In the data rows, 128 means zero.
Here are some points, each followed by its number:
[117, 143, 144, 112, 101, 115, 150, 125, 131, 131, 140, 109, 142, 126, 149,
 126, 109, 139, 116, 119, 131, 171, 118, 122] 0
[111, 133, 125, 130, 151, 132, 108, 140, 119, 115, 119, 132, 129, 127, 140,
 119, 124, 126, 133, 121, 120, 115, 150, 122] 1
[134, 132, 149, 134, 141, 100, 127, 115, 123, 127, 120, 099, 119, 135, 091,
 152, 134, 127, 140, 126, 117, 127, 120, 114] 2
[119, 135, 136, 123, 150, 150, 133, 120, 120, 127, 141, 111, 127, 113, 126,
 129, 134, 123, 129, 141, 123, 141, 119, 116] 3
[213, 117, 104, 090, 018, 231, 236, 100, 137, 202, 168, 175, 139, 110, 255,
 185, 121, 077, 126, 149, 201, 123, 122, 135] 4
[128, 142, 127, 129, 149, 090, 076, 181, 091, 079, 102, 119, 111, 095, 094,
 124, 145, 105, 122, 135, 111, 089, 143, 108] 5
[126, 120, 116, 135, 126, 135, 117, 133, 133, 123, 131, 145, 132, 132, 120,
 105, 124, 129, 121, 135, 132, 124, 122, 144] 6
[112, 136, 134, 127, 143, 122, 119, 131, 124, 122, 118, 125, 134, 130, 133,
 124, 118, 129, 130, 124, 121, 122, 141, 122] 7
[105, 137, 138, 126, 177, 157, 145, 116, 130, 134, 143, 103, 126, 133, 135,
 133, 140, 132, 140, 124, 120, 159, 129, 116] 8
[116, 136, 138, 128, 117, 106, 126, 142, 122, 123, 124, 111, 135, 132, 122,
 119, 126, 134, 120, 124, 120, 140, 123, 127] 9
[128, 132, 136, 133, 132, 132, 136, 129, 116, 128, 126, 128, 127, 123, 116,
 138, 129, 116, 135, 135, 133, 129, 130, 119] 10
[090, 109, 141, 141, 111, 110, 122, 111, 128, 142, 091, 123, 128, 152, 100,
 129, 134, 160, 135, 140, 098, 146, 112, 156] 11
[128, 133, 144, 147, 078, 066, 109, 160, 111, 113, 135, 143, 133, 133, 093,
 099, 103, 123, 100, 120, 140, 135, 114, 135] 12
[156, 123, 142, 134, 158, 146, 111, 071, 144, 153, 152, 129, 147, 128, 095,
 103, 106, 104, 135, 175, 136, 100, 102, 121] 13
[138, 127, 127, 121, 116, 132, 139, 115, 134, 137, 132, 118, 130, 127, 133,
 132, 132, 127, 125, 134, 128, 140, 113, 129] 14
[136, 132, 157, 139, 128, 126, 130, 136, 106, 117, 170, 111, 136, 099, 080,
 088, 119, 082, 107, 162, 146, 159, 076, 112] 15
[149, 140, 123, 130, 195, 156, 158, 120, 163, 120, 218, 126, 133, 132, 165,
 093, 095, 105, 122, 074, 171, 163, 132, 103] 16
[086, 099, 098, 125, 153, 150, 123, 125, 151, 136, 117, 122, 108, 149, 128,
 111, 169, 181, 119, 114, 092, 159, 106, 168] 17
[121, 112, 117, 139, 138, 159, 122, 133, 117, 121, 123, 147, 120, 121, 111,
 116, 142, 117, 132, 150, 127, 123, 119, 144] 18
[152, 115, 107, 145, 114, 129, 137, 144, 141, 123, 145, 160, 122, 141, 121,
 118, 127, 131, 119, 105, 154, 130, 128, 140] 19
[068, 104, 147, 144, 118, 102, 117, 099, 132, 151, 084, 115, 126, 164, 081,
 124, 143, 174, 141, 141, 082, 152, 100, 166] 20
[130, 130, 143, 135, 129, 114, 117, 107, 122, 138, 120, 128, 136, 134, 102,
 130, 119, 117, 133, 153, 126, 113, 121, 124] 21
[117, 122, 138, 152, 120, 136, 107, 149, 085, 114, 094, 160, 104, 106, 101,
 170, 142, 116, 152, 151, 125, 091, 154, 127] 22
[134, 108, 124, 111, 091, 114, 151, 105, 159, 153, 140, 101, 112, 140, 136,
 135, 154, 167, 114, 111, 113, 171, 092, 149] 23
[130, 125, 133, 148, 122, 145, 137, 152, 102, 114, 130, 141, 110, 117, 118,
 142, 145, 116, 136, 121, 137, 140, 133, 127] 24
[127, 130, 153, 147, 106, 136, 130, 107, 110, 135, 135, 155, 156, 126, 088,
 102, 093, 090, 131, 181, 149, 124, 109, 130] 25
[149, 123, 130, 127, 122, 103, 128, 116, 134, 141, 121, 116, 114, 129, 106,
 156, 142, 133, 124, 129, 124, 117, 120, 125] 26
[152, 142, 141, 107, 092, 172, 151, 091, 126, 154, 140, 144, 167, 117, 169,
 128, 104, 088, 127, 188, 155, 114, 122, 125] 27
[153, 115, 101, 144, 107, 126, 135, 148, 137, 120, 141, 170, 123, 138, 128,
 119, 121, 129, 118, 105, 159, 118, 136, 140] 28
[083, 160, 207, 148, 183, 158, 144, 034, 106, 162, 088, 159, 177, 163, 103,
 187, 060, 097, 225, 172, 137, 091, 203, 099] 29
[113, 114, 125, 156, 132, 134, 131, 116, 137, 136, 126, 161, 132, 161, 126,
 118, 102, 139, 147, 115, 134, 121, 145, 144] 30
[071, 139, 135, 124, 147, 179, 140, 123, 114, 132, 104, 136, 141, 127, 178,
 156, 116, 158, 156, 116, 112, 135, 180, 129] 31
[106, 163, 153, 096, 160, 083, 091, 131, 119, 117, 106, 078, 146, 117, 159,
 119, 103, 123, 123, 131, 096, 105, 147, 096] 32
[175, 134, 104, 092, 000, 081, 114, 141, 126, 154, 105, 174, 185, 104, 185,
 072, 076, 134, 068, 220, 125, 088, 071, 199] 33
[131, 125, 128, 105, 105, 120, 142, 109, 145, 151, 117, 095, 129, 137, 139,
 144, 144, 154, 123, 132, 107, 143, 108, 135] 34
[127, 101, 121, 145, 174, 201, 129, 073, 138, 153, 126, 154, 129, 147, 122,
 132, 138, 114, 162, 161, 130, 101, 130, 149] 35
[155, 135, 127, 120, 124, 117, 123, 113, 142, 138, 137, 137, 141, 137, 143,
 120, 103, 118, 128, 128, 142, 096, 137, 125] 36
[123, 133, 121, 103, 103, 101, 130, 130, 147, 135, 120, 116, 139, 134, 173,
 121, 116, 153, 111, 115, 116, 129, 130, 134] 37
[101, 133, 134, 123, 110, 114, 130, 134, 132, 129, 114, 123, 142, 140, 137,
 118, 120, 151, 122, 121, 114, 143, 126, 141] 38
[122, 139, 141, 129, 138, 140, 131, 138, 101, 112, 117, 123, 126, 107, 125,
 141, 134, 107, 132, 152, 123, 133, 131, 113] 39
[128, 129, 136, 142, 129, 112, 110, 137, 121, 116, 134, 140, 139, 126, 093,
 107, 115, 113, 126, 137, 138, 123, 120, 127] 40
[113, 122, 135, 130, 133, 137, 130, 119, 127, 133, 131, 126, 124, 132, 113,
 125, 136, 134, 127, 138, 119, 148, 113, 137] 41
[169, 140, 149, 134, 114, 121, 160, 125, 117, 135, 182, 129, 130, 106, 100,
 135, 109, 089, 117, 134, 171, 144, 108, 100] 42
[144, 142, 139, 112, 096, 110, 130, 132, 121, 129, 133, 121, 145, 115, 141,
 118, 106, 110, 110, 145, 137, 124, 116, 120] 43
[140, 118, 117, 137, 163, 107, 104, 125, 139, 124, 139, 147, 118, 145, 121,
 126, 117, 133, 135, 105, 134, 086, 152, 131] 44
[110, 129, 153, 141, 088, 114, 149, 123, 098, 138, 097, 136, 122, 132, 110,
 183, 134, 133, 150, 137, 127, 145, 140, 126] 45
[147, 152, 153, 113, 087, 084, 129, 133, 127, 128, 148, 118, 158, 125, 147,
 107, 081, 109, 106, 135, 146, 125, 121, 112] 46
[149, 114, 103, 132, 139, 145, 125, 121, 141, 139, 123, 154, 112, 137, 141,
 145, 135, 136, 145, 115, 132, 088, 147, 139] 47
[139, 132, 112, 141, 149, 094, 115, 115, 150, 133, 123, 164, 131, 163, 137,
 134, 082, 146, 151, 075, 148, 073, 180, 124] 48
[146, 126, 114, 109, 140, 156, 126, 123, 133, 130, 140, 116, 116, 111, 158,
 126, 151, 115, 118, 138, 124, 118, 122, 126] 49
[135, 137, 141, 131, 122, 126, 141, 117, 133, 135, 152, 146, 152, 138, 149,
 104, 081, 111, 126, 121, 154, 128, 137, 123] 50
[118, 129, 129, 117, 130, 127, 132, 135, 124, 127, 117, 099, 110, 113, 131,
 148, 160, 142, 126, 124, 107, 145, 122, 122] 51
[120, 128, 126, 126, 124, 142, 136, 133, 121, 127, 119, 128, 124, 122, 136,
 140, 137, 130, 133, 127, 126, 137, 132, 128] 52
[123, 126, 126, 117, 130, 123, 114, 105, 136, 143, 113, 125, 130, 142, 147,
 133, 125, 140, 131, 138, 111, 104, 137, 136] 53
[144, 113, 112, 136, 095, 136, 101, 151, 094, 123, 090, 130, 093, 096, 086,
 157, 197, 122, 118, 175, 102, 097, 103, 138] 54
[137, 144, 144, 122, 102, 065, 109, 131, 132, 121, 128, 125, 144, 138, 131,
 111, 090, 127, 116, 109, 133, 109, 138, 118] 55
[152, 149, 169, 152, 141, 088, 141, 110, 103, 128, 121, 126, 135, 130, 080,
 177, 098, 097, 159, 126, 153, 108, 158, 080] 56
[091, 094, 078, 145, 219, 253, 117, 101, 150, 140, 126, 195, 118, 159, 201,
 104, 137, 137, 160, 111, 112, 092, 181, 168] 57
New points follow, each followed by the numbers of its three nearest points above by angle, nearest first.
[146, 151, 149, 105, 076, 097, 134, 141, 118, 126, 133, 118, 154, 104, 147,
 117, 097, 106, 101, 153, 139, 125, 110, 113] 43 46 33
[089, 136, 148, 139, 167, 099, 110, 137, 113, 112, 107, 102, 114, 125, 089,
 131, 138, 135, 135, 123, 099, 141, 130, 112] 2 7 5
[163, 127, 115, 063, 131, 159, 112, 082, 150, 151, 110, 087, 135, 088, 172,
 132, 172, 114, 122, 196, 100, 093, 093, 125] 49 14 27
[114, 122, 126, 114, 116, 129, 119, 087, 142, 158, 101, 131, 136, 158, 161,
 143, 114, 149, 139, 137, 110, 095, 146, 146] 53 37 47
[117, 121, 117, 140, 141, 168, 129, 137, 122, 123, 136, 150, 124, 124, 127,
 116, 135, 120, 132, 138, 135, 131, 126, 134] 18 57 35
[137, 127, 120, 115, 147, 116, 119, 132, 142, 124, 131, 095, 106, 122, 127,
 128, 158, 144, 115, 116, 108, 134, 121, 120] 51 17 23
[125, 130, 146, 143, 110, 131, 126, 114, 113, 132, 128, 147, 149, 129, 100,
 109, 105, 103, 130, 165, 142, 125, 113, 131] 25 21 40
[091, 114, 143, 128, 144, 166, 139, 098, 122, 148, 115, 111, 128, 132, 122,
 129, 152, 138, 139, 154, 102, 158, 104, 136] 41 8 3
[141, 127, 123, 130, 128, 114, 137, 125, 137, 129, 131, 120, 120, 135, 128,
 144, 130, 137, 128, 107, 132, 132, 133, 123] 26 23 48
[125, 136, 122, 109, 101, 098, 126, 135, 140, 130, 119, 118, 136, 134, 161,
 123, 115, 146, 110, 114, 119, 128, 134, 134] 37 38 55
[111, 124, 142, 156, 162, 145, 128, 124, 110, 123, 140, 142, 121, 123, 093,
 128, 122, 110, 142, 140, 138, 134, 131, 119] 10 18 40
[125, 120, 119, 141, 139, 159, 137, 128, 122, 128, 138, 145, 121, 125, 121,
 125, 135, 119, 132, 138, 138, 133, 124, 133] 18 35 57
[137, 132, 100, 106, 162, 188, 143, 161, 119, 116, 142, 115, 102, 090, 185,
 154, 167, 119, 129, 116, 127, 129, 139, 110] 49 52 3
[142, 125, 138, 133, 144, 134, 120, 096, 133, 141, 141, 129, 140, 127, 101,
 116, 116, 111, 132, 159, 131, 114, 109, 124] 13 21 25
[090, 148, 155, 107, 117, 152, 194, 111, 128, 154, 131, 080, 151, 146, 154,
 166, 131, 156, 131, 126, 115, 210, 114, 127] 0 34 8
[180, 114, 079, 118, 185, 144, 128, 161, 171, 107, 206, 115, 088, 106, 144,
 099, 167, 141, 098, 059, 148, 150, 119, 119] 16 19 49
[138, 132, 129, 117, 107, 157, 142, 110, 130, 143, 143, 142, 150, 121, 156,
 122, 112, 109, 125, 157, 145, 127, 120, 133] 27 4 50
[143, 130, 118, 125, 125, 134, 086, 148, 122, 112, 140, 164, 148, 114, 162,
 077, 098, 099, 112, 144, 144, 064, 147, 133] 36 6 33
[183, 084, 154, 120, 087, 230, 255, 020, 140, 243, 175, 049, 080, 097, 089,
 255, 239, 138, 151, 178, 127, 255, 011, 119] 14 23 34
[108, 156, 152, 116, 164, 106, 113, 148, 108, 107, 133, 093, 140, 104, 122,
 111, 106, 105, 120, 136, 117, 136, 127, 090] 32 7 5
[129, 138, 129, 108, 126, 132, 124, 130, 128, 126, 131, 105, 130, 116, 144,
 118, 134, 123, 114, 144, 117, 130, 114, 123] 49 43 3
[125, 126, 116, 128, 141, 128, 105, 146, 121, 110, 115, 125, 115, 117, 126,
 128, 151, 128, 123, 128, 112, 113, 134, 128] 5 54 1
[104, 146, 152, 101, 193, 159, 134, 114, 117, 121, 142, 064, 121, 087, 125,
 133, 158, 114, 129, 160, 095, 165, 103, 095] 3 8 51
[124, 148, 140, 106, 139, 171, 140, 140, 094, 119, 108, 112, 128, 081, 170,
 167, 149, 092, 139, 154, 125, 124, 153, 098] 39 52 10
[185, 131, 104, 091, 119, 182, 150, 126, 136, 140, 162, 110, 111, 083, 183,
 149, 165, 105, 111, 146, 143, 125, 113, 110] 49 4 14
[140, 127, 128, 120, 118, 126, 137, 115, 138, 137, 136, 114, 130, 128, 129,
 131, 132, 128, 121, 133, 127, 138, 112, 127] 14 23 34
[084, 136, 132, 124, 120, 140, 137, 135, 111, 125, 096, 131, 135, 128, 157,
 149, 121, 142, 142, 122, 115, 134, 157, 129] 31 52 7
[090, 109, 139, 165, 159, 117, 133, 087, 134, 145, 100, 155, 126, 183, 102,
 155, 108, 170, 171, 088, 122, 122, 171, 142] 30 48 29
[114, 112, 103, 134, 161, 173, 119, 116, 144, 136, 127, 153, 122, 147, 157,
 116, 130, 138, 143, 118, 123, 112, 150, 147] 57 35 47
[106, 116, 119, 124, 110, 167, 170, 143, 132, 136, 123, 130, 112, 131, 188,
 149, 147, 163, 127, 085, 127, 176, 137, 144] 52 31 23
[090, 132, 131, 149, 170, 149, 109, 174, 110, 083, 164, 128, 137, 098, 102,
 053, 117, 109, 093, 144, 126, 178, 100, 125] 15 40 6
[159, 128, 157, 137, 166, 139, 111, 057, 132, 152, 153, 119, 151, 120, 068,
 106, 098, 083, 140, 194, 137, 092, 095, 109] 13 21 25
[143, 120, 109, 145, 170, 115, 105, 114, 157, 118, 145, 153, 130, 153, 118,
 097, 104, 130, 122, 102, 140, 103, 139, 133] 44 48 30
[147, 120, 102, 139, 180, 108, 106, 118, 162, 115, 155, 147, 135, 158, 117,
 086, 094, 127, 119, 093, 150, 107, 145, 125] 44 48 16
[124, 119, 119, 134, 135, 155, 129, 130, 125, 129, 131, 142, 124, 125, 125,
 123, 135, 122, 133, 136, 135, 129, 126, 133] 18 35 57
[120, 128, 134, 140, 122, 112, 125, 138, 122, 124, 123, 134, 127, 134, 118,
 127, 120, 133, 132, 114, 129, 130, 136, 130] 12 55 9
[125, 117, 117, 141, 135, 139, 117, 131, 124, 125, 122, 148, 121, 130, 118,
 123, 135, 127, 134, 134, 128, 113, 131, 139] 18 6 22
[133, 144, 143, 118, 102, 103, 133, 132, 125, 127, 140, 121, 148, 124, 143,
 114, 099, 116, 114, 132, 139, 131, 123, 119] 46 43 55
[170, 146, 153, 171, 083, 064, 128, 170, 075, 107, 098, 135, 111, 122, 046,
 171, 128, 095, 148, 121, 157, 094, 139, 097] 56 22 10
[130, 127, 127, 107, 109, 121, 139, 112, 142, 146, 118, 099, 128, 136, 142,
 142, 144, 151, 121, 131, 110, 137, 108, 137] 34 23 14
[158, 121, 117, 111, 092, 144, 152, 100, 143, 158, 120, 130, 122, 141, 155,
 166, 142, 141, 139, 131, 130, 112, 131, 142] 4 34 14
[159, 149, 164, 150, 144, 079, 136, 103, 111, 136, 124, 115, 134, 139, 077,
 175, 100, 099, 154, 122, 146, 104, 156, 083] 56 2 10
[120, 142, 139, 113, 106, 115, 148, 130, 130, 130, 141, 112, 139, 124, 145,
 124, 116, 133, 114, 120, 132, 163, 117, 122] 0 46 9
[143, 116, 124, 150, 119, 125, 126, 129, 121, 132, 121, 161, 116, 133, 093,
 144, 128, 119, 149, 130, 145, 105, 135, 134] 22 47 28
[122, 131, 125, 129, 132, 121, 128, 136, 129, 123, 131, 135, 128, 131, 140,
 126, 117, 131, 124, 119, 132, 124, 137, 128] 48 1 7
[139, 106, 135, 132, 100, 128, 132, 118, 119, 145, 099, 113, 108, 110, 088,
 162, 186, 131, 130, 156, 103, 138, 095, 142] 54 26 51
[071, 092, 095, 134, 159, 160, 119, 131, 153, 130, 112, 117, 103, 148, 126,
 101, 176, 192, 120, 110, 079, 176, 104, 172] 17 41 20
[141, 137, 121, 101, 165, 152, 088, 113, 141, 131, 146, 124, 164, 109, 160,
 064, 101, 092, 107, 184, 121, 073, 115, 122] 13 36 27
[132, 117, 122, 129, 114, 113, 133, 122, 141, 139, 121, 129, 125, 141, 125,
 131, 130, 141, 126, 119, 125, 131, 118, 137] 23 34 11
[120, 139, 137, 134, 140, 103, 086, 165, 098, 090, 104, 132, 124, 107, 096,
 113, 134, 111, 120, 144, 116, 101, 138, 119] 5 40 22
[154, 136, 124, 130, 184, 142, 142, 126, 150, 120, 195, 131, 130, 129, 156,
 104, 099, 113, 127, 085, 159, 146, 143, 102] 16 50 42
[114, 117, 132, 123, 116, 181, 138, 080, 127, 162, 098, 138, 142, 136, 144,
 158, 137, 132, 161, 170, 113, 111, 130, 145] 35 53 29
[162, 132, 120, 126, 074, 170, 158, 141, 100, 128, 123, 153, 125, 103, 164,
 167, 135, 095, 135, 149, 156, 113, 142, 124] 4 27 52
[137, 131, 126, 121, 125, 123, 133, 136, 129, 125, 132, 120, 123, 120, 137,
 138, 135, 130, 123, 118, 129, 133, 134, 120] 51 0 37
[171, 123, 109, 116, 128, 127, 112, 147, 134, 123, 145, 117, 115, 106, 121,
 118, 157, 113, 108, 140, 133, 108, 106, 124] 49 54 5
[102, 133, 139, 122, 143, 122, 128, 111, 119, 136, 090, 115, 110, 140, 143,
 186, 148, 162, 154, 110, 097, 116, 166, 125] 31 53 51
[135, 135, 149, 136, 152, 103, 125, 108, 121, 124, 112, 093, 112, 135, 088,
 167, 147, 131, 148, 120, 110, 125, 130, 106] 2 26 56
[127, 140, 137, 117, 146, 143, 169, 101, 140, 142, 144, 099, 126, 137, 152,
 162, 125, 137, 138, 104, 135, 174, 135, 107] 8 0 16
[133, 098, 102, 130, 152, 159, 132, 094, 160, 150, 141, 128, 109, 150, 131,
 126, 157, 155, 131, 122, 114, 132, 110, 153] 17 35 57
[100, 101, 092, 129, 146, 147, 121, 130, 155, 134, 120, 128, 109, 146, 127,
 108, 164, 179, 118, 114, 096, 153, 105, 166] 17 20 41
[090, 106, 125, 151, 208, 171, 134, 117, 143, 123, 161, 119, 109, 136, 109,
 098, 146, 139, 128, 107, 117, 188, 108, 135] 8 41 17
[108, 151, 151, 107, 193, 152, 121, 115, 110, 117, 141, 072, 121, 092, 123,
 125, 150, 107, 125, 166, 095, 154, 106, 092] 3 8 39
[130, 130, 124, 119, 119, 142, 129, 137, 122, 125, 141, 118, 124, 112, 139,
 121, 143, 125, 110, 145, 124, 141, 109, 131] 49 14 3
[079, 125, 134, 151, 139, 174, 137, 125, 103, 135, 085, 172, 132, 134, 124,
 153, 133, 137, 173, 136, 124, 123, 180, 142] 31 29 22
[119, 138, 148, 111, 115, 096, 118, 123, 124, 127, 117, 087, 132, 123, 121,
 125, 141, 138, 114, 143, 101, 138, 105, 123] 9 34 51
[120, 132, 139, 139, 096, 117, 126, 152, 107, 122, 109, 153, 137, 128, 135,
 138, 110, 118, 133, 126, 139, 110, 149, 131] 22 45 12
[140, 107, 113, 139, 143, 115, 092, 120, 151, 126, 133, 154, 126, 140, 081,
 093, 129, 126, 131, 135, 133, 100, 109, 150] 6 40 44
[121, 120, 120, 120, 130, 131, 105, 114, 138, 134, 109, 130, 137, 133, 136,
 112, 131, 136, 126, 149, 108, 104, 127, 142] 53 33 6
[120, 131, 131, 137, 112, 126, 125, 142, 116, 122, 119, 147, 134, 131, 134,
 129, 115, 125, 131, 126, 135, 119, 145, 132] 22 30 28
[116, 131, 131, 139, 099, 110, 142, 120, 137, 135, 120, 152, 151, 163, 137,
 123, 089, 142, 132, 103, 147, 133, 147, 142] 30 50 48
[101, 139, 192, 072, 057, 008, 092, 008, 172, 205, 109, 048, 180, 182, 130,
 088, 068, 162, 096, 194, 064, 127, 048, 149] 34 20 11
[120, 127, 126, 127, 134, 131, 128, 140, 119, 121, 116, 117, 114, 116, 124,
 140, 149, 133, 127, 125, 116, 137, 129, 126] 51 52 54
[107, 141, 148, 115, 179, 147, 122, 121, 113, 120, 138, 086, 127, 102, 116,
 126, 145, 111, 128, 154, 104, 150, 113, 098] 3 8 39
[112, 123, 124, 146, 123, 144, 117, 149, 100, 115, 110, 158, 110, 117, 116,
 143, 135, 119, 139, 141, 130, 105, 151, 130] 22 24 18
[122, 134, 124, 109, 145, 107, 108, 135, 141, 120, 115, 103, 124, 119, 143,
 131, 140, 142, 122, 117, 106, 122, 135, 120] 32 51 7
[131, 133, 126, 138, 119, 140, 162, 160, 116, 116, 143, 137, 111, 120, 139,
 157, 133, 126, 131, 096, 150, 160, 142, 119] 24 52 19
[147, 131, 132, 130, 116, 128, 146, 126, 131, 134, 154, 128, 138, 127, 119,
 119, 116, 113, 119, 135, 147, 139, 108, 124] 42 15 43
[107, 114, 133, 141, 124, 146, 137, 126, 119, 128, 131, 125, 119, 122, 098,
 128, 148, 141, 126, 138, 115, 169, 102, 139] 41 20 17
[137, 117, 112, 100, 148, 134, 165, 119, 174, 137, 165, 071, 113, 129, 131,
 141, 183, 168, 105, 098, 114, 208, 085, 132] 23 34 51
[119, 149, 131, 165, 068, 164, 255, 252, 061, 084, 176, 166, 077, 098, 160,
 237, 144, 129, 135, 021, 209, 255, 178, 098] 24 52 45
[158, 122, 114, 122, 127, 085, 113, 134, 151, 123, 132, 112, 111, 129, 109,
 128, 146, 140, 115, 106, 126, 121, 116, 126] 26 2 23
[140, 138, 140, 136, 115, 122, 141, 118, 136, 132, 170, 166, 162, 141, 153,
 092, 064, 106, 121, 119, 165, 124, 141, 127] 50 36 46
[103, 130, 140, 171, 134, 133, 126, 122, 111, 135, 108, 191, 158, 168, 127,
 106, 063, 118, 158, 129, 145, 084, 175, 137] 30 48 29
[139, 126, 122, 131, 140, 110, 113, 125, 138, 130, 129, 137, 121, 139, 122,
 129, 123, 135, 130, 114, 130, 104, 142, 130] 44 48 47
[113, 128, 128, 135, 142, 135, 122, 144, 123, 112, 142, 126, 130, 118, 115,
 099, 125, 122, 116, 133, 129, 148, 114, 129] 15 40 6
[127, 128, 127, 124, 135, 118, 127, 123, 131, 132, 124, 112, 121, 129, 125,
 148, 139, 146, 129, 116, 119, 133, 136, 121] 51 2 26
[110, 123, 134, 146, 150, 131, 121, 126, 124, 124, 133, 142, 133, 136, 102,
 114, 115, 121, 136, 133, 131, 133, 128, 129] 40 30 25
[104, 106, 098, 140, 169, 182, 113, 117, 139, 133, 113, 162, 120, 152, 160,
 121, 139, 144, 148, 115, 120, 100, 162, 150] 57 47 35
[126, 104, 091, 113, 073, 120, 128, 122, 162, 146, 106, 142, 125, 152, 184,
 121, 137, 178, 114, 104, 108, 119, 128, 176] 37 23 38
[118, 127, 128, 103, 140, 128, 145, 143, 122, 127, 104, 063, 083, 100, 134,
 191, 193, 161, 129, 105, 084, 163, 126, 107] 51 52 34
[116, 168, 151, 094, 169, 085, 095, 131, 129, 110, 118, 078, 147, 120, 169,
 114, 096, 119, 125, 120, 104, 101, 156, 090] 32 7 1
[139, 127, 124, 126, 122, 110, 134, 127, 135, 130, 127, 119, 119, 132, 128,
 142, 133, 137, 125, 110, 127, 130, 129, 123] 26 23 34
[139, 115, 114, 147, 150, 205, 162, 097, 136, 142, 151, 158, 121, 136, 127,
 133, 136, 121, 154, 129, 151, 143, 130, 143] 35 57 4
[110, 146, 131, 121, 119, 099, 123, 158, 117, 107, 126, 107, 125, 116, 129,
 122, 127, 140, 111, 110, 118, 148, 128, 116] 9 38 12
[147, 127, 114, 120, 141, 128, 132, 129, 152, 131, 150, 132, 131, 135, 143,
 115, 125, 134, 121, 107, 139, 126, 132, 133] 16 19 28
[018, 214, 189, 085, 026, 169, 162, 249, 000, 060, 056, 110, 197, 026, 255,
 129, 085, 071, 085, 200, 105, 178, 179, 097] 39 52 43
[164, 117, 134, 146, 158, 183, 185, 068, 163, 156, 205, 153, 143, 153, 118,
 108, 094, 102, 135, 124, 181, 165, 102, 134] 16 50 42
[131, 132, 127, 127, 146, 116, 114, 137, 127, 118, 117, 121, 122, 122, 122,
 139, 138, 126, 134, 121, 121, 114, 143, 117] 5 1 7
[100, 131, 132, 122, 131, 131, 127, 126, 128, 126, 114, 117, 133, 137, 138,
 125, 129, 143, 132, 125, 111, 143, 128, 134] 38 20 17
[152, 145, 165, 146, 142, 078, 137, 105, 112, 134, 122, 114, 132, 137, 078,
 176, 104, 108, 157, 119, 142, 110, 153, 082] 56 2 10
[118, 124, 121, 126, 119, 147, 146, 137, 127, 131, 130, 128, 120, 126, 153,
 139, 137, 139, 127, 113, 128, 152, 131, 134] 52 31 4
[110, 133, 119, 130, 168, 138, 098, 146, 129, 102, 135, 123, 133, 125, 138,
 086, 121, 121, 120, 123, 116, 123, 128, 130] 1 7 6
[147, 126, 129, 119, 129, 119, 139, 110, 151, 139, 148, 119, 132, 131, 121,
 123, 127, 128, 125, 127, 138, 142, 107, 127] 14 23 42
[143, 128, 127, 121, 105, 141, 144, 120, 131, 141, 135, 135, 133, 126, 149,
 135, 122, 118, 128, 135, 139, 126, 124, 129] 4 27 14
[128, 139, 143, 138, 137, 132, 139, 133, 107, 125, 126, 126, 128, 119, 108,
 143, 124, 109, 140, 134, 137, 129, 135, 109] 10 56 39
[091, 150, 177, 141, 178, 153, 128, 069, 107, 148, 100, 148, 167, 143, 113,
 161, 081, 106, 185, 159, 133, 099, 185, 105] 29 56 21
[140, 111, 114, 156, 156, 108, 103, 118, 146, 125, 134, 152, 119, 153, 074,
 112, 124, 134, 136, 116, 136, 107, 127, 136] 44 40 30
[087, 108, 138, 165, 144, 106, 128, 094, 134, 148, 089, 161, 124, 188, 101,
 149, 105, 172, 166, 090, 126, 114, 172, 149] 30 48 11
[199, 093, 101, 145, 100, 130, 154, 105, 145, 158, 131, 136, 077, 126, 084,
 190, 189, 142, 138, 117, 140, 110, 112, 140] 26 54 47
[117, 162, 146, 102, 158, 093, 099, 130, 121, 115, 116, 086, 143, 117, 153,
 117, 107, 118, 123, 129, 105, 108, 146, 097] 32 7 1
[172, 150, 086, 066, 137, 184, 121, 180, 128, 103, 161, 108, 125, 052, 233,
 115, 173, 087, 086, 150, 134, 110, 126, 105] 49 4 27
[146, 100, 111, 175, 059, 079, 127, 158, 120, 122, 105, 169, 102, 146, 047,
 128, 143, 142, 124, 111, 145, 130, 102, 163] 12 19 28
[043, 125, 099, 145, 175, 184, 093, 185, 115, 072, 128, 183, 142, 118, 194,
 063, 102, 140, 120, 095, 116, 133, 182, 164] 1 57 31
[198, 136, 101, 081, 109, 177, 156, 125, 139, 140, 176, 099, 105, 069, 194,
 154, 172, 102, 097, 150, 142, 127, 106, 106] 49 4 14
[108, 135, 124, 129, 117, 137, 139, 138, 120, 121, 111, 134, 134, 132, 164,
 146, 121, 139, 135, 109, 129, 136, 157, 129] 31 52 37
[129, 119, 130, 130, 112, 124, 126, 130, 123, 130, 114, 123, 121, 121, 112,
 140, 149, 130, 129, 141, 117, 133, 116, 135] 54 11 26
[175, 159, 118, 094, 134, 204, 170, 146, 100, 116, 146, 100, 119, 081, 217,
 175, 163, 086, 128, 138, 135, 137, 141, 086] 49 4 52
[139, 126, 123, 076, 110, 142, 082, 103, 121, 143, 082, 079, 126, 080, 143,
 133, 185, 115, 105, 228, 069, 086, 086, 131] 54 49 53
[088, 141, 135, 123, 110, 134, 135, 114, 124, 138, 078, 161, 161, 152, 175,
 151, 080, 148, 158, 119, 126, 107, 199, 133] 31 29 48
[121, 136, 141, 120, 143, 129, 119, 117, 122, 129, 129, 102, 133, 115, 118,
 122, 134, 120, 121, 154, 115, 134, 111, 118] 3 15 39
[134, 114, 109, 134, 121, 142, 132, 139, 130, 130, 125, 140, 109, 127, 135,
 139, 150, 140, 130, 115, 128, 124, 132, 142] 47 19 28
[115, 121, 127, 140, 127, 130, 129, 125, 131, 131, 122, 144, 131, 143, 126,
 121, 115, 135, 135, 121, 130, 128, 134, 139] 30 48 6
[118, 119, 130, 142, 106, 132, 147, 127, 116, 138, 099, 132, 113, 135, 117,
 172, 147, 149, 149, 121, 124, 140, 138, 131] 45 52 11
[135, 131, 148, 134, 127, 123, 128, 130, 117, 124, 153, 117, 133, 111, 098,
 108, 123, 101, 118, 150, 136, 144, 096, 120] 15 42 25
[107, 128, 126, 125, 105, 129, 130, 152, 125, 116, 122, 135, 143, 132, 137,
 100, 118, 137, 118, 127, 128, 148, 120, 145] 38 9 6
[136, 129, 125, 132, 137, 107, 120, 119, 139, 133, 124, 142, 133, 147, 132,
 133, 102, 133, 139, 108, 137, 095, 153, 123] 48 44 36
[132, 131, 127, 123, 086, 114, 122, 134, 130, 128, 122, 139, 143, 124, 136,
 114, 114, 130, 117, 138, 131, 117, 121, 139] 33 43 46
[113, 135, 120, 127, 158, 129, 101, 147, 131, 100, 132, 122, 135, 129, 141,
 092, 122, 128, 119, 120, 114, 124, 134, 126] 1 7 32
